One hidden turn or mirror swaps the rows below in pairs. Which row is each named row swapped with?
J883: [  0   9 -22   6  -8 -31   1  -9 -22  -1   4 -25   0  -6  -2 -11]
J154: [ 29   2  -2   7 -17  -5   6   3  -2   8   7   5 -11  36   9 -13]
J551: [  3  -6  -7   1   1  -4   4   0 -17 -15   0 -28   0 -19   3  -4]
J898: [ 10   3   5  17  -7   4   4   4   6 -20  -2  13  -9  25  12 -18]
J403: [  1   3  -9   0  -9 -12   1   0 -23  -7   5 -30  -5 -14  -4  -3]
J358: [ 16  -8   5 -10   1  -7 -13 -14 -33  -6   9  13  19   0  -4   6]
J801: [  6   6 -24   1  -9 -29 -10  -9 -26   2   8 -22  -3  -7   3 -12]
J741: [ 15  19  -8 -15  10 -16  -9 -12 -13   2   0   8  -4   8 -18 -28]
J539: [ 16  25 -18 -15  -2  -8   1 -15   6 -15  -7  18  -4  -8 -11 -17]
J151: [  9  20 -16 -19   9 -14  -5 -12  -4 -11  -7  13  -7   0 -13 -26]
J660: [  7   8   6  18   6   3   3  -1  -6 -31   0  21  -3  13   9  -7]
J3: [  6  -4  -5   4   9  10  -1  -6 -28 -15   2 -12   1 -20  -8  -2]
J387: [ 21   0   2   0  -7   4  22 -16   4   4  15  -4   6 -15  20  13]
J757: [ 15  -5  -1   1  -4   3  18  -9   8  15  15   5   0 -15  15  18]
J237: [ 11  13 -32   5 -11 -12  24   0  14 -16   4  20   0  -1   8  -4]
J140: [ 11  26 -13 -16   5 -11  -6 -16  -8  -9  -2  11  -7  -1 -14 -27]
J734: [  6   8  -6  15  12   3  -7  -4 -17 -33   4  20  -6   1   7  -5]
J432: [ 28   5   0   7 -21  -6   7   3   1   4   7   9  -7  37   0 -13]
J728: [ 13  -2  -8   5 -11   0  28   1  13   8  12  -1   7  -7   8  16]
J517: [  6   5 -28   2 -14 -30  -1   7 -33  -9   6  -1  12   7  -7 -12]
J813: [ 16   4   4  15 -16   4  10   1   5 -11  -1  11  -9  31  10 -15]
J594: [  5 -10 -11   1 -19  -8  24   8 -10  -1  13   2  31  15  -2 -10]
J258: [ 20   4   1  11 -18  -2   9   3   7  -6   2  13 -14  32  11 -11]
J421: [ 15 -11   0 -15   7 -10 -11 -10 -24  -5   7  18  19  -1 -10   9]
J649: [ 15  14 -33  -8  -7  -6  13  -3  13 -20  -1  20   1  -7  -2 -14]
J216: [ 19  -2   3   3  -6   3  18 -21  -2  19  20   1  -3  -8  20   8]
J606: [  3   5 -21   4 -12 -35   0  11 -29  -6   5  -2  15  10  -6  -5]
J315: [ 23   1  -1  10  -8  -6  -3 -22  -8  15  27   4  -4   5  25   8]
J691: [ 16  27  -8 -15   8 -20  -5 -13 -16   4   0   2  -3   5 -16 -23]
J646: [ 19   6   1  15 -11 -16   4 -21 -11  18  24   2   0  10  27   4]
J23: [ 21   9   4  10 -19   3  10   1   4 -11   4  15  -8  34  10 -12]
J531: [ 24  -3 -10   2   0 -11   0 -13 -20  14  24  29  15   9  17  -2]
J311: [ 22  -7  -8  -4   8   9  -8  -1 -24  -8  11   0  -8 -17  -2  14]
J779: [  5 -10 -16  -5 -19 -16  20   8  -3   8  12   0  28  12   2  -9]
J159: [ 19  -1  -6   5   2 -15   2 -10 -14  14  25  31  12  14  18   2]
J773: [  0  -2  -8   7  -7   2   7   0 -27 -12   2 -22   1 -20  -6  -5]
J675: [ 12  24 -14 -19   3  -9  -7 -14   0 -11  -5  12  -6  -4 -13 -21]
J642: [  3   4 -10  13  -3  -6  41   6  -3   7  10  -7  11  -6   2   1]

J216 pairs with J403
J779 pairs with J358
J539 pairs with J898
J649 pairs with J660

One hidden turn or mirror swaps the rows below in pairs. Which row is each named row swapped with?
J533: [-25 -11   5   6   0  13  -4 -11  17  10 -24   6   2   9 -20   9  15  23]
J492: [-19  29  -4  -8   3  -3   8   2  14  18   1  26   0 -22   4   9  31  -4]
J698: [  9   9  -3   5   0  11 -35 -15   3  12   0   3  -3  -8  15   4  10   0]
J752: [  0  -8  -6  -1  26 -17  19   8   0  10   5   4   5 -16  -5  21  21  15]
J932: [ -3  21 -13 -14  14  -6   0  -5   1  17  -3  11  12  23   3  14   9  24]
J711: [  6  15   9  28   7   6  -9   6  -9  18  15   1 -11  16   1  12  22   6]
J618: [-23 -21  13 -10  -1   8 -23  -9   6  18  -4   9  13   9 -11  17  29  20]
J955: [  0  24   2  24   1  16 -11   1 -10  17   4  10   4  19  13   5  26   8]
J817: [  8  12  -8 -14  14   4  -1   0 -15   7   8  13  13  18   7  23  14  24]
J106: [-18 -11  28  -8 -18  -2  -6  -8   0  11 -16   7  -3  11 -14   5  24  14]
J709: [-25  -1 -22  -2 -15   0   8 -13   7  15  19   7 -10 -27   7 -10  19  15]
J175: [-28   4   0  -2 -11 -13  15   5  14  15   5   5 -13  12  16 -15  31  15]
J125: [-18  -7  -3   6  18  -6  18  22  -3  -5   8  11  11  -4   7  28  28  11]
J110: [-21   5  -6   2   1 -16   6  16   3   9  12   1 -27   2  19  -7  31  -4]
J251: [-19  -7 -28  -6  -7   0  14 -15  -4  15   7   6 -14 -29   5   3  23  22]
J480: [ -3  -7   0  -3  -3 -20  -9  -3  19 -15  16  -7 -11   4   9   0  11  18]
J102: [  3  15  -3 -10  20  -1   0 -12 -14   6  -1  14  18  19   3  17  16  19]
J227: [-27  11   6 -10  -2  17 -21  -6  -5  14 -10  13 -15   0  -4  -9  20 -12]
J454: [-28  -1  -2 -11  -5   5  10  -4  11 -11  14  13 -15   6 -19  -7   3  17]
J917: [ 10   6  -5   2   3  13 -32 -16   0  22   6  -2   1  -4  14  11  10   7]
J688: [ -9  19   0  28  -4  10 -14  -4  -3  15   3  14  -1  22   9  -1  33   2]
J434: [-21  23 -10  -1  11  -9  -3   6 -17  19  14  23   9 -17   9   5  27  -5]
J497: [-17  -1 -21   5 -14   5   7 -11  -5  10  13   6 -18 -26  17 -10  16   7]
J244: [-12 -18  26  -7   0  12  -8  -6  11  20 -15   6  11   9  -7  12  21  18]
J700: [  4   5 -15  15 -14  13   5 -13  -9  -3   6   7  -6   7   5  16  33  35]
J474: [  6 -12   0   8  -5  11  10 -19 -10  -4  12   3  -9   7   2  -5  41  26]
J16: [-15 -15  11   4   7  -7  22  11  -2  16  16   9   5 -21 -12  21  24  19]
J142: [  2   7  -5   9  -4   6 -30 -16   0  14   4   3   5  -4  26   3   5   4]
J459: [ -3   0  16   4   0 -22  14   7 -15  13  14  13   6 -13  -9  25  28  14]
J317: [-20 -15  14   5   4  21   0   0  13 -10 -15  10   3  17  -9   6  24   4]
J129: [-14  31  -1   3   5   1  -1   2  -3  12   3  20  -6 -21  10  26  26  -7]
J112: [-13 -19   5   4  14 -10  16  14  -1   7  22  11  10 -19   5  21  26   9]
J372: [ -9 -15   5  -7  10  -5  13   2   4  13  22  20  -4 -22 -14  24  36  11]
J43: [-15  -1   8   6  -6 -17 -15   2  16  -5  17   5 -11   4  18  22  14  31]
J248: [-34   4   1  -6  -1   3 -15  -9 -12   5  -7  -7   6  -1  -4 -18  28  -9]
J392: [-25   3 -26   3 -14  -1   4  -8  -3  10  12   7  -9 -29  14 -10  24  13]
J430: [-19 -21  19   3  -6  27  -9  -7  10   9 -14  11   3  11  -3  13  25  13]
J595: [-33   3  -2  -9   1  -2  13  -3   3  -9   7   9 -24   1 -20   3   3  16]
J889: [-27   6  -1  -2  -3 -10  10  14   7   5  13  -1 -24  -1  15 -16  21   0]
J348: [-18   8 -11  -4   7   3  14  -2   0   3  12   3 -22   5 -28  -4   3  14]
J473: [  5   0  -2   4   7   2 -33 -24  10  14   2   3   5  -6   2  10   2   9]
J861: [-18 -18   8  -7  -3  23  -9 -18   0  19 -17   7  15   3  -3   9  17  23]
J475: [-23   5  -3  -2   9  11 -26   4 -17  17  -5 -11   2  -2 -14  -5  23  -4]
J45: [-10 -12   5  -2  15  -9  14   4   4  10  20  12   0 -32  -5  21   8  11]

J497 pairs with J142
J473 pairs with J251
J112 pairs with J430
J955 pairs with J889
J348 pairs with J932

One hidden turn or mirror swaps the rows below in pairs. Which row is each named row swapped with?
J561: [  0 -21  -4 -25  10  41   4 -10 -21   0 -12  -6  21  -3  -5  12 -13  22
  -8   6   5 -11  27  -8 -18  -3  24]
J739: [ -3  -7 -15 -31 -13  31   3  -3 -10  15 -13   5  38  13   9   2  18  19
  12  22  25  18   2   3   5  20  12]
J503: [  7  10  -1   3  -2  32 -12  16 -10  -7  -2   4  23  -3  13  10  -6  -9
  16  -1   3  10   4  23  14 -12   4]
J836: [-28  10   9 -11 -14  37  -7 -11  -7  25   0   0  23   4   6  18  -6  -4
   7  11   9 -29   9  23  -1  12   0]
J522: [ 13  -9   4 -21  10  19   4  22  -5  15  12   6 -16  -4  -3   8   8  -1
  17  13 -25  -7  -1  -4   4  22  -4]
J226: [  7 -10  -2 -27  14  27   0  14  -4  10   2   7  -8  -4  -5  16  12  -3
  13  17 -30 -15  -9  -8   8  17  -6]
J359: [ -5  -6 -15 -31 -15  32   8  -6 -13  18 -14   6  38  17   7   5  19  20
  10  20  23  14   2   0   5  20  15]
J792: [  2 -17  -7 -13  -3  33  19  21 -29   2  -5   4  -1   4  19  11  27  21
  10  22 -10 -14  39  -4  -1  16  16]
J279: [ 15   0 -16 -13  -4  21  14   9  -4  22 -12 -15 -13   9 -23   3   7  -8
  14 -10   9   1   7   5  -3  -2   5]
J695: [ -5  -8 -12 -31 -10  34   6  -5  -7  19 -13   7  39  18   9   7  17  18
   9  22  22  15  -2   1   0  19  14]
J144: [ -3   9   5  -5  15  21 -12  25 -24  -8   2  17   8   1  -9   1  -9  16
  17  29  22 -18   6 -11  -3  20   1]
J136: [  3 -15  -1 -20  14  41   8 -10 -14   3 -16  -7  19  -4 -12  13 -17  25
  -6   2   5 -11  24  -6 -20   3  24]
J337: [  2 -14  -9 -15 -14  12  -8  -4 -35 -22  -7  -7   1  -3   7  21 -12   3
  26   0  11 -16   7   6 -10   9  35]
J55: [ 11 -11  -4 -24   7  27   3  13  -1  16  10   3  -8  -4   6  15  12  -8
  22  22 -32 -10  -6  -5  -7  17   3]
J947: [  6 -19  -4 -22   7  42  -1  -7 -20   7 -11  -2  20  -3  -8  13 -12  20
 -11  -1   5 -13  31  -9 -19   3  27]
J629: [-27   5   5  -9 -13  39  -7  -3  -5  27   1   4  25  10   7  16  -3  -3
   8  13   7 -31   5  22  -6  12  -1]
J385: [  8   8  -6  -1   1  30 -12  14 -12  -2   1   2  26  -2  13  11 -10  -5
  17   4  -1  15   6  23  14 -12   2]
J482: [ -2   8  10  -9   8  20  -6  29 -25  -6   0  14   6   8  -9   6  -3  20
  17  27  30 -26   9  -8   6  19   4]
J979: [ -2  -7 -12 -29 -16  31   7  -6  -7  12 -13   9  41  16   8   8  17  21
   9  20  24  11   0   4   6  19  12]
J591: [ -6   2  -7 -37  -1  13 -12 -14 -26  16   6  10   3  14 -20  -8  -5  18
  15   5  11 -20   6  26  -4  16  11]
J122: [ -2  -9 -13 -31 -13  31   7  -7  -8  18 -14   3  39  15  10   9  19  17
   9  21  19  18   2   3  10  16  14]
J981: [-13  11  16 -22 -17  35   5   4  -8   7 -17  18  -1   4   9  13  23   2
  41  12  -1 -16   4   4 -14  19  32]
J635: [  3 -17 -12 -18 -14  14  -9  -6 -35 -21  -9  -8   4  -3   7  21 -11  -2
  28   0  12 -18  11   5  -9   8  34]
J926: [ -4  10   9  -8  16  26  -9  30 -21  -1   1  20   6   5 -11  -2  -6  19
  20  31  23 -21   4   1  -2  20   3]
J137: [ 16  -3 -19 -17  -7  20  11   5  -3  19 -11  -9 -17   9 -21   2   3 -10
  15 -13   8  -2   6   6  -6   0   8]
J851: [ 11  -2 -16 -19  -8  18  16   5  -7  20  -8 -13 -12   4 -22   4   9 -15
  18 -10   7  -5   5  10  -5   0   4]
J89: [  2  14  14 -12  10  25  -8  27 -20  -8   2  20   8   5  -8   1  -6  20
  22  29  23 -18   0  -7  -1  20   3]
J985: [  9  -2 -13 -17  -2  20  16   9  -3  14  -8 -14 -11   8 -21   4   5 -14
  21 -16  15  -3   7   5  -7   0   4]
J937: [-26  11   8 -13 -17  38 -10  -6  -9  29  -5   2  25  13   7  18  -9  -3
   7  13   6 -27   6  22  -2   9   5]
J396: [  8 -10   2 -30   8  28   5  10  -3  15  10   5 -13  -4  -5   9  11  -4
  15  19 -32 -13   1  -4   4  15  -5]
J845: [-26   8  10 -12 -16  34  -8  -8  -9  32   0   4  23   5   6  17  -4   1
  12   7  11 -28   7  19  -2  10  -2]
J243: [ -2  -5  -9 -32 -12  32   6  -3 -10  18 -13   3  41  18  10   7  15  20
   8  15  19  18  -3   3   5  15  14]
J79: [  3 -14 -13 -17 -15  15  -9  -9 -34 -21  -8  -5   3   0   7  18 -11   0
  28  -1  13 -16   7   5  -7  10  36]
J103: [  3 -15 -14 -17 -15  15 -12  -4 -36 -24  -9  -7   4   0  12  18 -12  -1
  25  -1   9 -15  10   5  -6   6  34]
J634: [ -7  -1  -8 -37  -2  14  -9 -15 -27  21   6  10   4  18 -20  -9  -2  17
  14   7   9 -15   3  26  -4  18  10]
J7: [-13   7 -27  -8 -18  27  -1   4 -14 -11 -24  -5  11   7  11  -7 -12 -10
   8  31  26 -10   1  -3   3   6  16]
J361: [ -7   2  -7 -41   1  15  -6 -14 -25  16   4  11   0  12 -21  -8  -3  18
  15   7  11 -18   3  27  -5  19  13]
J995: [  8   7  -6   3   2  32 -14  13  -8  -6  -2   6  23  -2  13  11  -8  -7
  21   1   3   9   1  27  11 -10   3]
J746: [-18   4 -28  -9 -18  27  10   3 -10 -12 -18  -4   8   5  13  -7 -15  -4
  12  31  26 -11   0  -4   0   3  13]
J805: [  4 -10  -3 -13  -6  26  22  21 -20  -7  -2   8  -7   3  17   6  17  27
   6  29  -9 -10  38  -1  -3  11  23]
J326: [ -4 -18   2 -24   9  40   6 -10 -16   2 -10  -2  24  -5 -10   6  -9  18
  -8   0   6  -9  27  -8 -22  -2  26]
J540: [  5 -13  -3 -20  10  28  -4  15  -8  12   9   6 -11  -4  -1   3  13  -2
  15  20 -31  -7  -6 -10  -4  14  -9]
J291: [  4   8   0   1  -1  31 -12  12 -12  -4   0   8  23   1  14  15  -6  -5
  17  -2  -1  11   2  22  15 -14   4]
J952: [  5 -20  -9 -13  -4  33  24  22 -23   2  -1   9   2  -2  16   4  20  27
   4  28  -9 -10  36  -2  -5  11  18]
J744: [  8  -3   3 -29  10  26   2   8  -4  11  14   7 -12  -6  -2   9  12  -7
  11  13 -29  -6  -2  -4  -5  21  -4]
J978: [ -2 -25  -7 -10   0  25  19  26 -23   0  -4   0  -5   0  16   8  18  29
   9  22  -4  -8  35  -4  -3  15  24]
J735: [-27   8  10 -15 -19  34  -7  -8 -12  18  -2  -4  26   7   5  20  -2  -3
   6  13   8 -29   6  26  -2   9   0]
J502: [  8 -15  -7  -5  -5  31  20  21 -25   1  -8  -1   1   2  12   7  19  27
  12  33 -10  -8  38   5 -13  16  19]
J439: [  5 -14  -1 -22  14  26  -5  13  -1  17  11   5 -12  -8  -2  16  12  -4
  18  21 -23 -10  -6  -5  -1  26  -1]
J336: [-20   3 -29 -12 -11  29   7   2 -16 -15 -17  -5   9   8  10  -6 -14  -7
  11  34  24 -10  -6   4   1   3  11]
J407: [  8  10  -3   1   3  31 -13  13 -15  -3  -5   1  25  -2  12   9  -6  -7
  14  -1   3  16   2  23  15 -10   6]
J797: [-14   6 -27  -8 -15  29   7   0 -15 -15 -19   1   7   2  16 -11 -14  -5
  14  28  26  -8   2  -6   0   2  13]
J720: [-10  12  15 -15  -9  33  -1   7 -10   4 -19  19   2  -4   9  16  26   3
  40  17   5 -14   0   5 -13  19  36]
J15: [ -8  12  16 -19 -17  31   2   5  -9  -4 -19  17   1   0  12  19  23   1
  36  17   2 -17  -1  -2 -16  19  34]
J936: [  4 -16  -4 -25   8  45   4  -7 -18   7 -12  -5  24  -5  -6  15 -10  18
  -9   1   0  -8  27 -10 -17  -1  27]
J352: [  3 -17  -3 -16   6  26  15  15 -21   1  -8   6  -2  -4  19  10  19  27
   6  26 -12  -5  36  -5 -10  20  27]
J192: [ 14   3 -16 -15  -6  18  21   7  -3  17 -15 -14 -10   0 -26   7   5  -7
  18 -13   8  -7   5   8  -7   4   9]
J164: [  5  10  -2   2   0  32 -16  12 -13  -4  -2   2  21  -3  13  12 -11  -6
  19  -2  -1  10   2  22  13 -13   2]
J562: [ 11 -13  -2 -20  11  28  -3  12  -1  14   8   3 -13  -6   4  15  17  -5
  15  17 -25  -9  -4  -5   0  16 -11]
J70: [-12  14  12 -21 -10  37  -3   0  -8   4 -15  17   1  -4   9   9  18  -2
  40  20  -4 -12  -2   4 -23  16  35]
J4: [-14   5 -25  -7 -18  30   6   2 -10 -18 -21   0   9   7  16  -8  -7  -8
   7  32  23 -14   1  -5   2   5   9]
J732: [ -6   0  -6 -39   0  13  -7 -17 -25  16   5  10   1  16 -22 -10  -4  18
  15   9   9 -17   5  25  -6  12   9]
J390: [  6 -17  -2 -10   3  24  17  20 -23   1  -5   2  -1   2  13   3  21  28
   1  32  -7 -14  38  -1   7  14  15]
J679: [  4 -21 -10  -8   2  24  17  20 -24   1  -4  -4  -3  -2  14  12  18  23
   9  33  -8 -10  38  -4  -8  14  20]

J797 pairs with J845
J79 pairs with J591
J805 pairs with J439
J144 pairs with J981
J482 pairs with J70
J137 pairs with J947
J326 pairs with J985
J720 pairs with J89
J952 pairs with J562
J226 pairs with J502
J629 pairs with J4

